(in the rows, 128 means zero)
One turn moves every row onto another: examples first, then more rows asked
tavu: [138 176 118 136 112 145 116 136  94 144 138 140 106 148 131 137 128 172
 154 133 151 128 118 113 125 139 136 125 110 111 130 107]
Foto: [131 182 112 146 110 139 122 131 107 163 136 136 119 142 127 135 133 163
 143 145 146 115 122 120 146 149 130 105 124 110 128 106]
rar: [168 132 159 123 114 161 133 135 156  91 132 129 130 150 139 140  86 110
 111 142 121 161 122 116 132 113 115 141 152 141 131 111]
Tova: [154 145 153 113 108 165 148 128 164 100 132 139 135 150 130 135  83 109
 130 143 121 154 121 117 139 117 117 146 158 130 113 107]
muku: [128 151 144 134 143 127 120 147 120 126 105 155 147 130 133 122 144 110
 118 131 115 178 122 145 106 105 131 157 174 109 131 110]
fil: [157 106 107 118 153 105 123 117 120 152 126 110 118  96 120 119 143 127
 125 122 131 115 149 165 147 114 143 140 104 138 152 124]
soni: [149 131 136 149 127  98 140 106 118 142 135 133 148 102 127 129 155 123
 134 137 144 119 112 156 147 139 137 107 114  83 102  94]
Zudob: [128 107 113 130 124 131 130 114 155 134 129 144  88 139 130 119  75 159
 131 129 168 135 100 125 112 136 116 111 102 129 118 130]
boba: [118 130 130 126 132 173 130 116 145 137 122 117 123 135 116 157 104  80
 106 134 118 166 121 111 159 120 115 157 145 148 113 145]
Par: [142 113 144 144 129  97 143 129 111 150 123 127 150  90 124 134 157 131
 150 147 152 115 119 143 128 131 143 122 103 103 114  99]
Rizev: [148 114 108 121 141 101 113 110 121 156 136 102 100 107 118 111 151 119
 119 132 117 111 132 165 166 144 127 122 115 146 130 117]
katap: [127 119 116 122 104 132 128 106 144 141 131 145 105 141 122 126  78 156
 127 133 156 105  97 147 126 139 113  87 125 136 111 114]
zir: [130 166 117 139 125 136 116 136 106 147 158 137 103 143 125 140 122 165
 154 153 161 121 113 106 126 121 127 127 116 103 140 103]
nis: [106 125 133 127 143 123 103 112 148  90 127 139 143 148 129 132 123  76
 113 120 111 136 143 120 157 104 141 143 148 135 141 147]
gida: [130 164 113 142 110 123 120 145 114 158 143 125 114 142 113 128 138 149
 160 159 165 116 131 110 126 136 132 115 115 112 136 100]
meke: [136 104 104 123 108 140 115 118 147 132 129 139 104 133 130 112  79 158
 134 127 165 125 101 144 116 136 110 109 107 144 117 122]
lumuz: [119 141 148 138 155 131 124 121 129 109 115 155 152 116 132 125 145 118
 116 126 104 159 121 138 115 111 141 167 180 117 128 130]
lomif: [107 118 147 125 139 113 105 107 137 110 122 147 135 133 132 128 121  65
 109 115 112 146 124 126 170 107 144 144 149 135 136 135]
dad: [115 120 148 128 135  99  93 132 133 106 113 143 140 138 138 129 127  66
 115 119 113 152 131 118 153 101 141 135 141 133 142 130]
tapi: [157 125 135 159 128  94 127 117 121 150 149 133 156  99 135 137 153 128
 150 139 162 117 129 129 122 117 138 135 114  94 109 101]
Kun: [136  98 137 135 124 143 144 151 127 133 134 128  77 118 135 138 128 123
  99  89 150 117 143 141 130 146 126 138  93 139 119 139]
tuz: [135 146 130 120 132 144 121 137 120 131 113 155 157 173 148 111 107 111
 163 155 115 139 136 135 144 116 112 161 166 119 106 116]
duba: [147 144 150 111 116 152 138 140 169  82 129 134 142 140 134 123  90 113
 134 149 111 147 125 109 130 119 120 152 152 125 124 112]
Poge: [117 150 148 134 143 124 129 131 115 131 106 166 147 120 136 119 145 110
 125 122 107 166 125 143 133 116 140 167 178 113 122 118]
pev: [112 129 120 124 143 178 136 130 151 123 118 115 137 132 114 155 111  86
 109 140 117 163 123 112 134 121 110 159 138 131 109 151]
nela: [158 119 102 126 150  99 108 114 111 155 137 106 114 102 101 113 147 127
 113 132 126 122 146 148 153 124 141 137 105 145 143 125]
Sume: [134 102 139 146 129 149 149 120 119 133 131 122  72 144 130 148 133 139
 104  99 158 119 138 140 130 159 133 120 103 143 116 142]
kef: [138 100 139 127 115 141 152 145 122 122 142 131  86 112 119 149 135 124
  95 101 154 127 148 143 140 141 124 128  89 142 100 127]
lanub: [154 123 137 157 127  89 121 109 111 144 144 139 154 112 127 128 144 125
 136 131 154 115 104 140 120 120 142 125 107  82 101 102]
ker: [147 136 130 129 136 147 112 141 119 122 108 145 151 190 153 124 106 112
 154 154 128 154 142 133 132 110 104 151 153 124 109 124]
Poked: [131 116 142 123 112 136 155 126 128 137 135 128  73 121 122 155 136 134
 104 103 140 124 138 149 139 160 120 112 109 149  90 127]
Gatib: [124 137 135 122 147 144 117 140 117 115 114 150 157 167 155 121 120 117
 161 157 105 136 138 122 134 119 112 169 152 121 107 133]
Puni: [124 118 137 127 147 161 118 127 132 135 109 115 132 130 123 167 108  82
 102 139 114 175 118 113 142 113 112 151 133 148 121 148]
susil: [152  92 126 131 143 111 123 118 113 148 127 105 107 101 128 115 141 134
 121 126 127 102 130 158 151 141 143 132 108 155 156 123]
meva: [128 116 112 134 119 135 135 109 151 135 139 130  95 154 109 119  92 150
 127 136 177 123 100 140 104 133 122  99 120 116 123 111]

meke turns into nela
susil turns into gida
Poge turns into Tova
Now these:
lumuz turns into duba
Foto turns into Poked
zir turns into Kun
muku turns into rar

One turn moves every row onto another: examples first, then more rows asked
Lur: [175 103  71  92 140 162 132  79  84 174 158 134 153  88 115 182 120 140
 116  93 117 139 145 120  87 121  86  96 100 127 146  91 117 169  86 107
 153 186 117 100 131]
Bor: [201 137  94 116 161 157 200 108 130 166 145 121 117 110 134 169 140  96
 171 100 172 121 142 106  65 130 104  86  99 116 107 119 137 177 121 128
 165 163 171 118 123]
sagu: [156 156  96 103 139 189 184  86 100 182 160 123 139 148 118 186 133 149
 186 113 163 130 120 116  80 113  93  75  97 122 131  97 131 183 137 131
 169 134  93 112 144]
Sug: [161 113  89  84 119 143 132 123 117 188 129 104 128 109 169 149 161 126
 141  97 141 151 145 127  90 163 107  84 110 136 157 113 156 208 129 152
 171 162 118 119 168]
mot: [149 129  77 102 138 163 158 117 114 213 176 132 121 118 129 168 143 135
 183 100 159 127 146 139  58 136 123  89  87  61 130 133 154 192 126 141
 162 130 123 113 135]
kon: [144 119 100 119 119 124 155  88 108 175 142 107 144 103 132 163 180 113
 110  79 105  92 172 124 114  92  96  69  84  99 153  85 139 170 125 129
 155 150 152 110 129]
binom: [162  78  95 123 119 156 119  97 115 154 143 170 139 126 146 167 150 136
 188  98 181 108  97  94  94 133  94  67  99 106 136 108 129 191 128 118
 161 162 107 117 125]
kegag: [152 117  61 117 134 179 153  95 100 158 115 146 135 133  92 166 145 160
 133 116 100 126 159 111  96 114 142  87  95 101 126  92 114 203  84 155
 140 165 150 112 106]
gikin: [162 129  90  95  99 167 181 100 129 149 146 148 160 113 138 151 150 125
 142 120  92 114 179  78 110 117 102  62  98 117 159  80 111 185 125 103
 142 153 171 128 119]
gola: [154 102  76 102 137 163 149 102 102 193 171 139 151 115 121 161 107 125
 215  80 141 105 134  97  77 150 119  87 139 107 135 113 118 192 134 130
 169 156 121 106 127]
vib: [135 116 104 130 142 168 148 105 137 140 154 141 149 137 167 162 181 119
 175 140 124 120 138 116  79 101 109  70  89 102 110 103 143 204 119 143
 177 160 113  70 124]
tov: [184 134 101 140 141 181 139 104 126 175 144 124 118 128 143 196 129 139
 180  94 160 141 116 143  70 142  99  98 102  69 124 120 149 187 106 111
 139 174 100 123 119]
gedov: [163 122  87 117 142 157 129  86  95 196 147 125 138 134 154 177 108 121
 172 108 145 135 128 121  72 138  67  28 107  86 132  98 122 176 145 121
 140 129 128 112 149]
Dozuz: [159 114  69 166 137 165 143 100 106 146 147 135 128 102 124 167 131 107
 172 128 100 136 142 119  85 159  86  63 125 136 144 127  98 214 128 134
 136 135 142 124 128]
Rola: [171  91 119  85 139 145 149 127  93 166 142 154 165  92 133 182 144 138
 147  89  81 133 117 140 128 133  93  62  94  80 102 119 126 187 124 105
 170 168 119 109 126]
Nufo: [122 152 103  86 167 161 156 103 101 142 105 128 152  87 157 165 147 133
 155  79 116 125 158 135 127 129 112  81 114 111 108  99 141 183 121 125
 155 158 159  77 123]
kazod: [161 131  85 132 133 167 159 107  98 138 150 174 143 128 131 155 159 143
 200 125 167 153 142 136 116 138  90  75  92 106 139 105 133 192 129 112
 167 165  69 122 134]
gevug: [171 142  87 124 128 147 135 105 123 209 146 191 114 114 113 163 132 118
 146  86 108 150 174 122 113 120 123  70  94 112 141 117 121 174 133 159
 115 167 100 110 126]
tineb: [175 131 118 118  73 143 187 110 120 199 116 148 170 113 136 173 152 124
 154 102 145 142 177 100 100 140 100 106 119  98 162 115 145 170 131 116
 167 176 125 127 130]
Kiped: [194 121  85 116 133 134 158 105 128 144 149 147 134 119 128 124 180 127
 124  67 105 126 149 101 142 123 102 100 102 113 133 107 133 186 134  97
 138 193 151 119 136]
runa: [165 127  89 121 115 154 170 113 115 201 140 138 146 108 140 168 131 158
  80  92 146 137  86 126 104 105 106  84  94 108 118 115 123 194 127 123
 175 162 128 116 123]
vak: [173 125  46 112 104 133 140  95  98 160 122 117 138 111 145 146 117 108
 180  85 149 124 126 109  85 162  82  51 120 107 140 108 138 185 131 169
 154 162 114 106 144]
Muki: [169 132  97 115 128 175 151 116 158 160 120 166 142 102 126 155 152 122
 153  88  94 108 162 117 128  99 137  92  82 124 136 106 143 218 124 127
 141 163 150 120  84]
susa: [175 113  94 116 137 128 156 122  82 177 163 141  89  97 146 160 159 158
 158  95 128 159 172 114  87 113 125  84  90  83 123 115 120 211 132 143
 160 138 100 135 148]
luse: [128 143 113  65 100 127 134 132 111 158 131 126 128 112 145 148 156 134
 174  95 124 159 134 105 106  93  87  97  92 111 146 130 123 170 117 141
 134 146 120 102 136]
vipa: [186  87  93 125 136 132 182 112 110 155 145 151 121 130 143 166 135 108
 151  99 142 166 164 135 116 135  93  80 100 107 180  93 140 172 125 151
 187 168  83 110 126]
zugu: [187 146  88 112 153 148 142  88 116 139 145 146 102  99 139 181 145 106
 136  93 132  94 145 141 128 118 124  70 117 125 123 118 148 165 135 119
 133 175 175  89 116]
lidon: [156 128  88 121 129 132 153 100 114 125 151 123 125 139 121 169 139 145
 149 162  98 137 116 123 130 120  96  91 108 105 146 128 125 193 129 102
 135 155 175 120 125]
fuza: [136 186  95 112 133 145 175 114 148 148 143 115 129 106 155 167 123 115
 136  89  91 135 150 118 107  97 100  92  84 112 149  98 133 188 111 117
 138 153 163 112 110]
didi: [150 114  86 132 129 161 137 106 119 171 132 117 160 137 142 188 158 135
 129 145 137  92 181 113 115 104 139  73 113  91 118 105 139 180 111 119
 166 167 161 109 103]
Sis: [169 132  93 137 137 158 141 125 131 190 146 109 141 113 126 142 169 138
 131 113  95 163 151 153 142 105 109  91  75 102 155 110 122 179 100 111
 150 154 159 131 109]
migel: [153 138  88 118 130 149 213  97 110 159 146 182 139 117 140 163 145 142
 134 119 116 127 108 113 123 152 108  91 105 101 162 102 129 172 126 124
 168 158 185 111 125]
veg: [174 148  90 134 111 173 148 100 119 154 145 140 144 116 159 163 123 137
 206  97 122 127  91 134 105 147 122  65 110 107 115 115 119 179 116 163
 169 165  89 115 129]

tineb turns into luse
Rola turns into Lur
mot turns into kazod
Now these:
gikin turns into fuza
gola turns into sagu
vipa turns into Sug
didi turns into lidon
Sis turns into Kiped
kegag turns into migel
gedov turns into tov
vib turns into Dozuz

One turn moves every row onto another: examples first, then more rows asked
zep: [112 106 159 118  95 105 133 116 121 138 170 119  87 133 130 147 151 128
 114 116 136 139 125]
fazu: [123 105 147 114  94  91 124 116 121 126 160 131  94 136 145 125 154 120
 101 118 138 155 107]
Vazag: [159 143  96 154 142 133 116 120 117 126 114 120 156 125 156 135 140 121
 131 137 112 155 124]
dumi: [107 141 103 115 139 141 149 146 161 123 126 120 158 115 116  97 115 132
 140 115 128 122 137]
lolod: [100 151 125 123 136 146 149 150 167 123 131 112 144 114 107 126 111 132
 147 118 130 110 145]
kased: [124 125 156 121 133 156 135 133 147 129 128 127 148 139 119 143  97 118
 116 106 107  77 144]
rozi: [114 114 118 130 131 115 139 135 140 117 161 120 121 110 128 107 151 163
 147 121 175 142 122]
Peluv: [154 129  95 155 143 126 109 112 117 140 114 129 139 123 148 132 148 104
 140 140 121 160 124]
Vavul: [135  90 176 137 123 115 101 104 106 111 131 140 133 154 138 137 125 125
 104  97 121 104 120]
Tola: [100 129 111 119 113 110 151 140 148 121 150 120 112 109 124 100 152 134
 140 121 150 163 120]
zoma: [180 123 110 146 143 142 112 124 122 139 130 139 134 132 167 136 144 104
 115 149 131 140 119]
kul: [119 117 112 127 131 118 166 151 145 130 141 117 111 113 112 127 154 169
 137 127 155 160 119]
meses: [125 117 149 128 150 142 101 122 134 116 112 143 159 140 122 120  94 121
 130 106 127  81 134]
nivit: [123  90 154 136 110  98 126 115 107 112 161 127 108 133 142 128 159 150
 113 109 150 145 114]
Far: [125 128 104 113 155 151 145 151 162 142 118 128 146 119 104 126 110 154
 141 130 147 104 128]
rig: [178 139 103 150 143 142 119 124 121 126 121 129 152 130 166 141 140 121
 111 147 118 140 118]
reb: [129 127 133 111 133 149 124 130 142 130 117 135 165 140 126 120  96 115
 105 107 105  79 134]
sus: [113 131 115 120 157 145 124 140 152 118 132 131 148 113 113 108 113 143
 158 120 160 104 137]
Libeg: [126 100 153 133 108  92 139 129 119 124 142 128  98 139 127 147 160 149
 117 114 133 168 105]
Gema: [ 94 138 126 119 113 117 152 138 145 127 159 110 106 110 113 129 147 142
 150 122 149 148 134]
Gilez: [137 101 176 125 122 107 108 113 114 132 117 147 112 163 123 157 122 115
 105 108 112 122 112]
kebu: [138 116 146 114 147 139 109 132 138 140 104 149 146 151 107 146  94 124
 120 115 119  83 126]
kub: [129 101 176 124 111 128 120 112 120 140 151 129 115 150 134 153 121 114
  94 106 111  95 133]
suri: [141 104 161 108 104 119 108 112 117 128 137 142 128 153 144 135 122 109
  81 106 109 105 119]
Gis: [165 119 107 152 141 128 108 117 120 151 124 136 120 129 153 127 148  94
 131 151 132 155 121]

sus turns into nivit
Gis turns into rig
suri turns into dumi
Now these:
kub turns into lolod
kul turns into Gilez

One turn moves every row onto another: examples first, then more rows asked
dugi: [150 112 126 117 149 140 171 128 167 175 129 123 132 125 137 111 132 101
 144 118]
vogef: [ 96  70 154 123 116 135 124 134 143 139 104 101 111 136 142 120 116 127
 138 111]
gugo: [138 109 115 139 132 139 159 103 152 122 130 123 124 144 124  89  96 130
  88 130]
veb: [127 108 138 120 125 125 132 129 130 130 106 143 141 128  76 141 126 136
 153 101]
mus: [120 120 156 171 116 135 156 126 125 149 125 120 124 123 128 108  83 127
 145 134]
nop: [144 114 146 140 169 119 118 134 120 131  87 137 137 115 165 104 158 136
 101 121]
mozim: [128  97 123 155 126 122 145 106 115 143 132 183 120 127 121 135 121 146
 110 137]
zod: [126 115 143 136 155 156 138 112 141 124 129 119 132 100 145 154 104 119
 120 175]
Bukol: [145  83 115 153 137 138 125 117 146  83 120 129 145 130 103 119 138 129
 116 135]
kap: [128 138 155 121 131 134 151 126 141 114 105 148  97 115 138 161 132 122
 158 111]
kagu: [135 118 133 138 135 133 156 168 100 167 110 120 157 150 135 101 122 116
 149 135]
Dib: [155 115 108 143 137 148 136 122  95 130 142 147 103 127 131 135 126  88
 127 154]
Kirag: [133 124 147 178 150 121 153 150 123 120 142 146 140 109 164 104 154 125
 137 135]
Guni: [139 105 125 118 167 102 110 126  95 135  90 142 116 101 142 125 131 132
 130 133]
mavab: [ 59 104 129 137 125 140 144 124 128 137 127 143 151 139 130 129 132 124
 132 124]
Lomit: [118 108 126 123 148 150 116 151 122 119 147 128 127 161 153  88 109 124
 149 166]
gonu: [122 141 162 153 141 150 139 142 138 105 137 125 145 110 175 138 153 124
 115 126]
Sop: [148  94 105 139 147 122 101 144 142 151 102 112 127 134 164 155 112 138
 116 142]
neler: [127 103 152 129 158 130 141 131 174 145 115 159 123 129 140 153 154 127
  97 111]
rula: [112 145  85 146 157 127 110 125 137 136 146 140 107 154 143 133 132 110
 127 117]
dasi: [140 116 131  71 153 140 127 133 107 148 120 121 131 130 143  92 143 121
 120 122]
Mem: [134 125 124 135 150 136 146 136 159 107 124 129 148 123 149 121 142 144
 187 142]
Rim: [161 138 124 138 131 111 141 160 138 125 105 130 125 160 142 134 126 169
 104 110]
dafo: [125 160 133 142 134 137 129 163 137 126 149 117 142 141 147 138 100  97
 106 105]
zemos: [160 115 133  61 134 137 144 146 137 133 136 135 129 129 135 127 115 122
 128 113]
Guki: [131 151 128 101 141 166 119 135 127 107 144 128 141 139 152 122 110  91
 110 126]
gub: [125 132 129 125 171 117 122 148 147 139 120 108 128 158 103  90 149 133
 125 103]
finus: [152  96 134 147  99 136 113 158 135 120 143 128 114 163 118 119 104 137
 128 112]

veb turns into finus
zemos turns into dafo
Now these:
gugo turns into mavab
Mem turns into Sop
dasi turns into Guki
zod turns into neler
Rim turns into kagu

One turn moves every row onto another: examples first, then more rows asked
Bedel: [140 118 111 147 139 173 159 142 152  84 162 109 155  83 140 183 114 132]
vid: [150 115 113 164  82 155 178 134 152  83 137 100 170 115 115 165 149 104]
Kubil: [144  98 103 135 135 148 142 176 177 100 171 102 147 109 146 116 161 110]
tuvo: [126 163 131 122 123 147 153 175 159 112 146 107 146 113 110 159 144 108]
Sosi: [155 128 122 171 146 152 155 100 190 123 149  97 139 136  93 133 122 106]
Bime: [128 150 126 178 105 152 164 141 146  88 136  72 117 101 105 132 120 109]
vuzon: [124 119 116 133 133 155 165  96 144 132 129 108 173 135 119 126 144 114]
tagof: [155 153 120 173  93 188 159 143 162  91 127 103 132 136 124 120 104 117]
patuf: [136 145 127 129  77 135 132 110 195  93 149 109 137 125 159 133 147  94]
dukag: [147  88 124 139 150 133 158 155 166 120 125 109 144 130 111 140 117 143]
vad: [129 111 128 148 114 137 133 158 139 139 159  81 144 132 135 113  87 107]
belu: [138 141 123 115 140 177 118 110 154  86 132  91 143 128  96 159 130 100]
gem: [179 139 140 127 135 154 128 113 201  91 150 104 141  89 133 118 129 119]
nuzul: [123  94 121 134  93 131 134  88 143 103 147  81 130 127 135 148 123  83]
nuvi: [131 132 110 138  82 148 169 143 154  90 112  83 171 101 154 131 131 104]
begu: [148 135 123 101 137 190 129 113 155  91 139  99 139 132  99 155 125  98]
vik: [109 124 117 111 109 144 138 143 153 101 162 130 152 121 161 164 150 108]
dudo: [143 154 126 145 103 140 114 139 163 118 159  87 146 124 109 175 105 137]
vup: [139  89 116 153 112 133 132 100 161 111 137 102 134 150 128 108 133 144]
suku: [145  99 113 137 148 156 162 127 206 104 132 128 139 143 143 122 135  98]
bufo: [121 113 127 158 122 135 118 162 146 127 154  82 145 130 141 113  90 114]
nug: [148 101 107 133 122 146 139 174 175 104 170  94 163 119 136 107 162 108]
bol: [108  98 136 137 107 126 132  95 142  97 146  94 134 122 136 147 120  79]
rovib: [140 107 114 140 135 137 137 175 180  98 165  98 165 104 138 115 164 110]
supam: [163 116 123 160  83 168 155 113 157  97 144 118 156 117 166 141  93 132]
Raro: [158 115  96 170  89 157 126 130 184  76 149  78 154 111 153 149 108 138]
mezol: [183 137 136 130 136 157 143 118 200 100 157  97 123  88 125 118 129 113]
lare: [149 115 141 161 104 156 194 132 156  85 150 134 129  96 148 136 131 105]
dilap: [120  93 133 133 102 135 138  95 143 100 155  93 124 132 124 147 122  73]
tupot: [130 104 117 147 120 138 127 159 139 136 157  80 143 127 142 126  88 123]
dimev: [190 125 139 123 127 154 136 119 198  98 163 102 139  93 124 122 128 123]
bopet: [144 113 102 175 115 186 153 157 142  80 160 116 139 133 119 162 126 134]
roto: [141 143 139 159 102 133 118 136 183 104 176 113  98 122 141 131 114 128]
soko: [121 135 117 157 122 181 156 116 158  69 157 118 106 105 162 129 123 102]
mimu: [144 146 116 109 132 184 135 110 155  98 126  87 142 126  97 153 133  92]

belu turns into gem
begu turns into dimev
mimu turns into mezol
Now these:
bopet turns into supam
vik turns into dudo
soko turns into Bedel
dukag turns into vup

